Each row is where one point has got to under a steady rotation. How many steps took it there?
The counts run from 0 to 168.
[104 158 107 123 137 131 178 134 140  94 107 120  67 151 153  86 167 138
 178 136 124 139 164 117 109 121 139 130 134 154 108 140  52  81 132 115
 147 103 149 158 162 173 108 122  93 148 147  84 150 134 121 109] : 100
[145 126  93 154 151 154 190 135 161 102 118 109 113 136 132 104 160 140
 155 112 137 127 124 109 155 146 148 113 173 171  90 154  83  91 105 155
 159 114  97 118 163 151 132 134 100 149 165  87 154 123 130  87] : 81
[136 125 118  81 101 133 175 115 155 128 105 111 107 118 166 100 142 130
 140 137 120 104 160 150 112 153 122 132 165 156 110 108  77  75  96 123
 111  98 118 160 142 149 116 111 111 140 141  62 183 128 151  87] : 129
[145 169 112  91 145 107 173  95 127 126  88 158  83 109 173 114 157 129
 147 135 106 129 100 143 108 124 107  90 125 140 152  98  97 129  97 146
 122 113  99 143 115 113  64 124  80 112 170 107 171 135 139  83] : 2
[132 160  86 109 135 120 180 116 150 122  82 156  70 103 150 112 179 136
 130 121  91 124 109 160  96 127 108 113 142 114 135 125 102 131 110 170
 126 101 106 145 106 117  67 127  74 126 162 109 155 139 130  89] : 3
[121 124 123 100 106 107 179  90 139 155 117 121 114  71 195 126 135  93
 144 158 159 126 164 166 108 137 119  92 130 149 116 128 130 103  97 149
 160 141  97 108 125 127  89 115 137 116 161  92 201 165 151  98] : 137
[ 96 113 116 158 145  88 174 127 177 126 117 144  95 107 136 118 165 136
 163 154 126 170 139 144 129 125 134 105 114 147 108 127 114 123 133 162
 185 152 124 117 119 151  91 129 112 147 185 106 203 140 136 117] : 77
[126 145 111  85 104 100 150 116 144 131  84 142 103  78 148 101 178 112
 145 137  99 125 121 169 101 134  94  82 144 138 137 102 121 116  78 151
 129 108  95 139  99 106  90 148  87 118 144 101 178 121 136  90] : 145
[120 123 123 146 135 122 181 153 177 131 109 109 114 111 108  97 148 144
 161 117 141 153 100 121 149 143 127  85 178 186  97 112  91  86  73 143
 128 133  94 117 138 136 115 148 112 150 166  91 188 105 165  94] : 69
[ 95 127 108  84 105  88 167 151 192 147  70 151  95 102 109 113 176 136
 167 123 109 134 135 164  90 125 113 120 136 152 132 124  92 111 100 162
 132 121 146 124 114 124  90 135 104 148 134  96 192 149 135  86] : 159
[122 185 110  82 104 156 161  99  93 118 109 110  90  93 169  97 179  98
 156 143 109 104 144 118  99 129 106  99 145 144 115 133 112  89  94 123
 124  84  98 140 130 121 124 139  98 122 123  79 130 101 120 102] : 127
[117 141  97  94 103 112 160 132 157 134  74 146 109  88 123  99 178 119
 144 129  87 120 144 165  90 131  96 115 144 129 122 119 112 115  97 169
 130  96 120 149  99 119  94 147  81 140 132  96 179 124 122  71] : 146
[114 116 140 109  83 113 160 145 151 151 104  97 117 111 157  83 137 133
 179 150 163 118 154 145 136 150 133 121 160 166 113 126 110  68 104 115
 127 132 128 119 126 136 116 139 134 150 151  72 190 155 154  88] : 41
[118 124 139 131 103 126 157 128 120 142 113  93 126 104 150  96 167 111
 187 161 165 123 157 119 156 132 138  97 157 187 116 128 134  80 103 123
 147 149 118  98 138 127 125 170 132 129 169  79 195 139 131 102] : 54
[ 96 136  74 149 125 127 168 158 150 134 102 106 140  75 107  92 180 111
 183 148 127 135 117 152 119 141  93 105 154 123  88 152 123 113 110 192
 149 126 101 117 106 127 114 151 121 143 131  89 156 116 150  89] : 51
[124 125 138  74 105 109 152 105 126 154  90 138  96  87 169 112 159 105
 141 144 126 127 131 147 112 142 106  93 131 164 135  87 126 109  72 134
 135 131  97 124 115 111  93 139 102 128 176 105 198 127 133  90] : 144
[156 121  79 138 107 136 159 117 138 124 105 100 118 121 145  72 159 136
 161 147 104  95 163 147 123 143  94 125 181 114 115 142 115 106 133 168
 106  89 110 140  94 139 119 162  92 124 162  72 156 146 126  57] : 33
[142 130  76 116 113 132 172 111 120 124 103 130 113  88 156 107 165 109
 133 159  91  92 171 162 103 129  90 124 161 117 110 136 109 102 119 176
 132  73 109 140 121 144 120 143  92 122 144  85 156 132 106  82] : 134
[119 137 137 113 131 126 163 110 123 103 119 122  66 142 182  98 162 148
 187 144 132 130 163 117 126 107 157 118 131 149 125 120  79  72 133  96
 146 114 132 144 152 167 107 133  95 140 164  91 173 133 113 112] : 101
[129 156  72 117 141 111 181 123 155 108  96 158  85 120 143 110 176 134
 149 131  97 113 155 153  98 120 118 137 133 120 117 150  77 110 130 174
 142  94 131 150 121 128  95 120  84 124 141  93 143 162 119  87] : 4
[105 134 128 118 108 107 162 139 143 137 103 110 121  90 133  94 163 127
 168 127 130 157  99 133 133 145 103  66 150 162 116 101 112 108  79 144
 125 141  88 125 110 112 117 168 110 143 144  97 187  97 152  90] : 56
[135 154  83 110 159 120 188 106 139 111 120 136  83 125 169 104 152 150
 139 137  94 146  89 157 105 123  87 100 124 118 116  99  88 135 128 166
 124 108  85 159 119 141  82 117  85 156 179 119 160 119 156  95] : 104
[120 152 102 159 161 137 166 116 124  98 115 127  89 104 139 104 197 107
 176 160 137 150 125 113 135 108 128  88 135 142 105 142 135 116 124 167
 191 134 102  98 119 130 106 159  86 132 168 112 138 113 103 107] : 79
[120 122 108 123  79 136 165 148 148 137 113  85 128 122 131  84 158 127
 178 128 156 103 165 127 121 146 139 124 163 159  96 150 100  68 112 132
 124 122 127 129 127 134 133 148 124 146 133  67 169 139 146  77] : 40
[ 98 177 111  83 112 138 158 110  91 132 119 118  91  81 185  95 186  91
 174 148 138 128 148 130  95 114 112  94 118 139 122 137 119  96 108 127
 158 104 100 128 116 110 107 126 123 121 130  88 137 126 141 120] : 126
[114 163  88 112 154 141 203 127 153 118 120 127  97 112 166 103 146 128
 167 117 131 154 112 146 105 151 138  98 125 146  99 138  55 100 106 154
 139 118 109 146 135 128  83  88 128 144 131  86 140 127 169 110] : 111
[123 175 130  87 124 139 157 104  90 110 115 113  76 117 183  86 175 114
 175 151 131 116 165 109 112 118 135 107 124 151 130 124 103  85 131  93
 135  99 118 136 137 142 109 136 100 127 159  77 151 113 120 107] : 114
[123 158  83  97 117 112 154 104 110 128 101 139  93  75 149 108 190 110
 154 161  83 117 154 160  97 121  84 104 136 112 122 118 124 117 115 160
 137  84 100 141 107 125  97 133  80 119 144  87 165 124 108  96] : 133
[125 107 101 158 163  89 191 136 191 123 101 139 102 136 119 113 155 152
 141 139 122 159 133 154 152 128 122 121 150 144  98 114  83 117 110 157
 168 148 116 127 129 164  85 132  99 156 187 111 205 141 143 103] : 76
[116 166 107 131 149 143 163 152 137  90  94 131  75 129 121  84 188 139
 183 120 117 148 106  95 125 110 130  92 146 152 119 125  85 108 116 134
 138  97 112 142 131 142 112 154  64 138 152  94 139  87 112 109] : 86
[105 141  98 103 109  93 154 130 144 124  85 153  72 126 148 103 173 143
 177 137 109 120 156 167  88 119 128 140 121 114 147 140  92 113 149 146
 128 119 150 141 108 114  63 105 113 132 145  94 165 172 141  91] : 17
[151 156  89 114 149 146 205 101 125 126 129 107  99 108 190 106 140 128
 146 126 141 128 103 135 123 139 118  85 146 131 104 126  78 105  98 157
 132 118  73 141 134 116 106 107 118 136 148  85 143 127 193  89] : 110
[ 90 135 103 124 132 114 146 125 137 131  98 157 102  97 138 114 190  95
 200 157 161 126 150 121 117 122 156 106 131 148 124 175 127 105 115 150
 175 132 125  82 117  93  94 165 118 118 158 104 153 161 110 104] : 167
